(in the rows, 128 means zero)
Each path below is one point turned by a fixed rotation once a step. After each direction that follows a path, write how fast that rotation turns it, in degrees per step (0 if it stays still).
Each turn is a multiple of 5 degrees from 10 to 175, or 0.
Each row of a path follows its step; steps can be skipped.
path 1
step 2: [127 131 117 126 141 130 133 128 120 143 126 132 128 111 114 123 115 126
 132 123 150 126 125 125 144 123 128 126 122 129 133 121 118 136 129 114
 131 135 125 130 129 147 134 128 126 130 127 135 114 117 141 133 125 120]
step 4: [123 136 124 129 130 129 129 134 121 121 140 127 122 145 117 119 121 134
 125 118 129 120 127 133 145 126 135 127 134 121 149 113 125 132 127 116
 124 131 122 130 135 142 124 126 125 121 106 130 137 138 121 140 135 129]
step 7: [118 130 130 140 131 122 124 131 130 137 139 133 131 130 124 119 134 130
 127 133 131 120 143 139 142 129 124 127 121 138 130 105 116 138 132 111
 118 129 132 134 130 139 130 111 129 131 120 130 129 142 137 139 134 122]
step 9: [127 131 129 138 132 120 126 136 116 136 136 133 137 130 112 115 132 123
 129 128 143 120 126 127 133 112 127 125 138 126 126 121 116 130 122 117
 130 134 120 146 116 136 118 143 134 127 125 126 129 132 106 118 130 134]
step 13: [108 142 128 121 135 136 126 135 124 125 133 128 112 135 126 136 140 132
 124 148 135 123 139 130 142 113 129 135 137 127 136 122 116 131 120 117
 134 133 132 125 118 121 131 127 124 129 127 125 120 134 130 136 142 139]
step 20: [118 126 118 124 138 141 120 125 126 139 136 140 138 117 127 133 126 142
 134 130 117 128 143 119 144 125 126 131 133 129 135 122 132 127 131 130
 133 127 138 127 124 130 116 139 131 121 101 131 118 122 129 130 138 135]
step 22: [128 123 111 124 139 131 133 136 126 134 140 131 130 122 130 135 119 123
 136 143 124 118 117 127 128 128 122 139 123 124 138 120 108 132 117 118
 139 133 116 122 116 127 136 139 131 117 121 134 126 144 139 134 125 131]
step 25: [117 114 120 138 128 129 126 142 126 135 136 138 132 118 129 135 125 121
 133 145 126 121 133 127 137 128 115 139 124 106 148 130 113 119 128 115
 134 120 137 138 124 122 130 130 134 127 124 132 133 123 126 124 133 125]
[126 128 129 130 125 124 126 128 130 131 123 123 130 126 128 130 128 129
 130 129 127 128 128 129 128 131 127 127 125 133 131 125 129 128 128 127
 127 131 128 126 130 129 129 127 125 126 125 129 126 122 125 126 130 130]
85
[133 128 132 129 126 124 129 133 125 130 127 129 131 128 128 127 125 126
 125 125 131 128 128 124 128 128 129 129 125 123 131 130 125 125 129 128
 128 127 126 125 127 127 130 127 127 126 128 127 124 126 131 127 126 127]
110
[126 123 130 125 127 126 129 125 129 130 130 130 129 128 132 131 127 127
 127 130 125 127 127 129 126 131 124 129 131 124 132 129 131 129 130 129
 130 131 129 128 129 127 128 133 127 126 129 130 123 130 129 126 125 127]
10
[128 130 130 127 124 125 125 129 129 129 130 130 126 128 126 127 130 129
 132 127 126 127 127 123 131 129 125 132 130 126 125 128 129 129 125 130
 130 130 128 126 130 128 126 124 124 130 125 132 130 129 131 130 129 128]
115
[129 126 127 129 128 127 125 132 128 129 130 128 127 127 130 131 126 130
 127 129 131 128 129 131 123 125 127 129 125 126 129 130 126 130 126 127
 132 131 130 130 127 126 129 126 124 130 128 130 133 132 126 126 127 133]
115
[128 127 126 127 128 132 129 128 127 126 131 128 130 127 127 131 124 124
 130 131 129 133 128 130 130 124 126 131 125 128 130 127 130 127 127 128
 126 132 126 126 127 125 130 125 128 131 129 131 128 125 129 128 128 123]
125
